In the data rows, 128 means zero.
Here are some points, each followed by its number:
[ 50 161 211  94  33 210 199  72  59  96 133 150 255 112  74 127 115  52  63  64 175   0 167 182 213 116  84 150 153  98 137 189] 0
[167 165 198 117 115 220 132 148 127 132 140 137 132 164  61 141 148 131 112 119 138 102 134 101 217 113 133 160 129 122 121 116] 1
[117 132 135 109 109 107 199 191  55  93  73  92 171 110 169  96 146  90 131 142 158 130 143 179  82 191 121 150  90 178 149  68] 2
[ 73 172  48 120 155 111 160 150 131 134 126 124  81 118 142 133  55 132 186 128  94  88 158  98 121 116 109 142 138 112 131 161] 3
[110 133 137 109 108 109 125  95 131 150 120 136 110 156 122 136 142 132 112 117 146 114 143 118 143 136 147 108 122 161  84 129] 4
[112  84 133 123 104 115 155 165  93 141 138 118 123 148 194 111 138 129  96 131 119 143 137 121 119 120 125 144 106 139  90 118] 5
[136 157 128 174 133 105 148 154  65  97 106 149 149 108 195 126 125  95 130 161 143 125  92 115 103 147 105 123  83 109 178  38] 6
[194  75 172 118 108 145 104 112 167 139 141 145  93 166  97 113 131 139  97 125 130 179 115 164 156 118 128 116 138 137  69 112] 7
[ 93 155  46 141 168  74 122 132 125 122 117 101 126  50 182 163  65 165 151 143 127 165 103 109  72 146 138 112 125 110 201 121] 8
[147 141 255 138  64 208 153 108  79 111 156 183 203 124  99  91 128  93  63 131 188  76 141 164 194 113 124 126 155 145 186 108] 9
[ 88 120  98 146 139  84  93 140 128 115 127 120  87  75 151 136 126 126 159 151 134 130 100 113  64 110 146 183 126 115 160 117] 10
[121 138 119 130 180 124 156 171 116 153 110 130  93 114 150 139 126 110 148 133 130 154 101 139  95 128 125 147  88 123 181 117] 11
[124  99 143 158 175 147 101 124 115 137  98 161 136 104 139 107  93 174 130 150 141 182  88 154 122 108 126 153  94 107 168  88] 12
[131  82  63 116 179  74  71  87 152 155 158 130  84 149 130 108 126 125 145  88 122 154 137 103 134 136 144 124 102 129 104 160] 13
[125 150 103 150 175 111 127 145  73 154  80 166 110  87 202  95  85  98 174 164 104 176 102 119 114 145 148 161 102 115 167 111] 14
[129  54  93 162 174 109  53 114 150 172 166 157  98 168 163 119 115  99 145 146 168 169 136 102  91 155 182  94 115 131  87 148] 15
[ 83 212 113 118  94 121 169 126 134 131 136 127 168 104 120 104 116 159 123 120 139  74 106 111 180 114  84 129 112  88 122 138] 16
[ 86 205 225  96  19 210 132  77 120  86 163 142 201 138  26 109 136 129  80  98 161  25 213 176 205  99 114  85 163 137 144 105] 17
[133 134 134 142 145 113 128 189  88 141 129 125 123 110 163 134 114 102 179 122 105 135 110 113  79 124 134 157 109 133 167  92] 18
[148 150 193  95 110 180 139 129 138  78 109 107 153 154 119 108 161 144  62 156 139 126 142 187 147 116 104 108 162 128 114 104] 19
Which two points above are nearest to each new point, looking only along the 5 directions in which the numbered points spread most? Their numbers follow each, smallest number first.
[ 85 162 109 125 142 149 199 174 133  66 131  78 120 143 102 164 155  69 164 112  17  75 179 161 136 144 138 164 150 173  91 141] >> 4 16
[129  86  84 104 165 125  76 193 103 144  74  97  53 171 159  97 152 107 181  80  73 167 128 141  81 154 102 121 127 143  91 133] >> 5 13
[114  41  93  73 171 100  83 178 132 119  98  77  24  84 179 144 162 127 212  91 119 187 158 125  42 104 145 143 126 156 117 101] >> 10 11
[132  52 124 154 170 104  90  95  77 157 156 151 127 145 168  81 121  68 132 136 156 167 117 129 121 194 174 153 126 135 166 153] >> 5 15
[112 171  53 107 212  84 108 165 151 160 103 123  96 125 175 129 121 155 148 143  89 135  90  91 110 148 143 154 140  85 119 147] >> 8 10
[134 119 155 147  89 145 135 102 108 130 134 159 144  98 113 136 118 133 110 116 134 173 113 139 121 107 107 106 144 112 162 110] >> 11 12
[129 172 174 112 109 189 153  90 139  96 110 172 140 154  85 128 149 162  84 188 150  66 136 160 217  87  97 113 134 108  70 154] >> 1 19
[122 176 142 109  63 161 133 136 177  97 121  83 136 137  74 134 157 170  88  93 119  94 119 126 164  72  90  87 128 124  97 143] >> 1 19
[100 133  59  93 160 101  88 154 128 194 153 122  75 169 169 114 122 123 190  45  69 151 145  73 113 169 140 130 128 141 105 160] >> 3 13
[134 113  88 125 137  97 111 118 179 157 131 117  49 149 127 142  97 147 151 146 111 171 126 113 104 114 136 141 116 147  58 140] >> 4 13
[120  95  91 134 160 125  95 126 140 127 126  84 107 103 116 122 126 106 147 107 100 132 124 128 104 161 120 110 126  90 125 149] >> 4 10
[140 187 167 111 102 169 143 117 174 117 113 107 117 135  49 121 170 181  97 108 115 110 133 151 168  77 105  95 128 111 135 115] >> 1 19
[138 109  26  95 196  82  90 165 135 131 147 125 115 127 194 122 140 108 134 128 120 134 108 123 112 190 166 126 124  90 126 152] >> 10 13
[144 159 143 104  84 146 205 169 178  80  79  69 136  87  86 190 136 185  85 137 121  75 117 146 143  67 109  75 136  88  89 129] >> 16 19
[153 156 209 129  69 182 103  80 115 116 126 158 169 153  97  97 142 119 107 106 157 137 138 146 141 109 131 147 132 144 161 112] >> 1 19
[128 147 210 120  89 174 124 105 128 116 132 129 180 112  68 149 151 154  93 102 109  93 131 150 164  49 111 115 145 121 161 146] >> 1 19
[152  80  36 118 206  55  85 131 144 154 137 103  63 149 199 136 156 138 167 120  99 122 115 104  84 162 151 140 111 122  92 159] >> 13 15
[124  86 111 132 102 119  60 111 128 167 175  96  99 164  96  88 107 111 174  40 119 100 161 120 152 135 129  74 153 169 120 174] >> 4 13
[139 122  16 154 157   0 113 103 151 138 151 120 110 111 195 131 143 170 115 179 129 169  74  46  80 175 150  94  89 117 118 133] >> 10 13
[135 143 144 150  82 192 131  96 151  88 157 137 160 154 103 134  99 160 115 132 219 130 116 185 122  77 118  96 173 173 149 115] >> 1 19
[118 127 173 129 104 159 142  84 144 113 150 126 158 106  92 151 146 136  68 142 171 125 109 127 143  93 116  95 138 131 152 135] >> 1 19
[ 88 181 129 104  96 139 158  67 136 109 143 121 209 108  84 133 116 158  92 131 169  40 125 107 183  96  86 117 121  83 122 168] >> 1 16
[135 151 166 135  85 196 146 115 115 105 125 127 194 102  85 158 110 138  86 131 162 102 149 133 147 115 129 115 186 118 180 111] >> 1 19
[120 153 111 143  90 153 163 164 110 118 123 132 158 122 142 152 109 123 161 136 115 143 162 135 151 125 126 126 113 141 123 124] >> 5 16
[144 105 171 110  69 198 115  48 126 169 162 166 179 188  93 136 125 110  48 118 130  77 139 132 221 140 154 106 191 161  68 185] >> 1 4
[158 116  36 149 188  21 122 173 154 146 114 112  72 136 210 146 151 120 143 163  71 187  90  53  66 158 146 129 123 108  84 140] >> 10 13
[148 121 155 161 132 123  75 119 133 129 113 142 162 128 136 105 142 106 128 159 120 200 141 125 148 125 126 143 165 125 115  95] >> 5 12
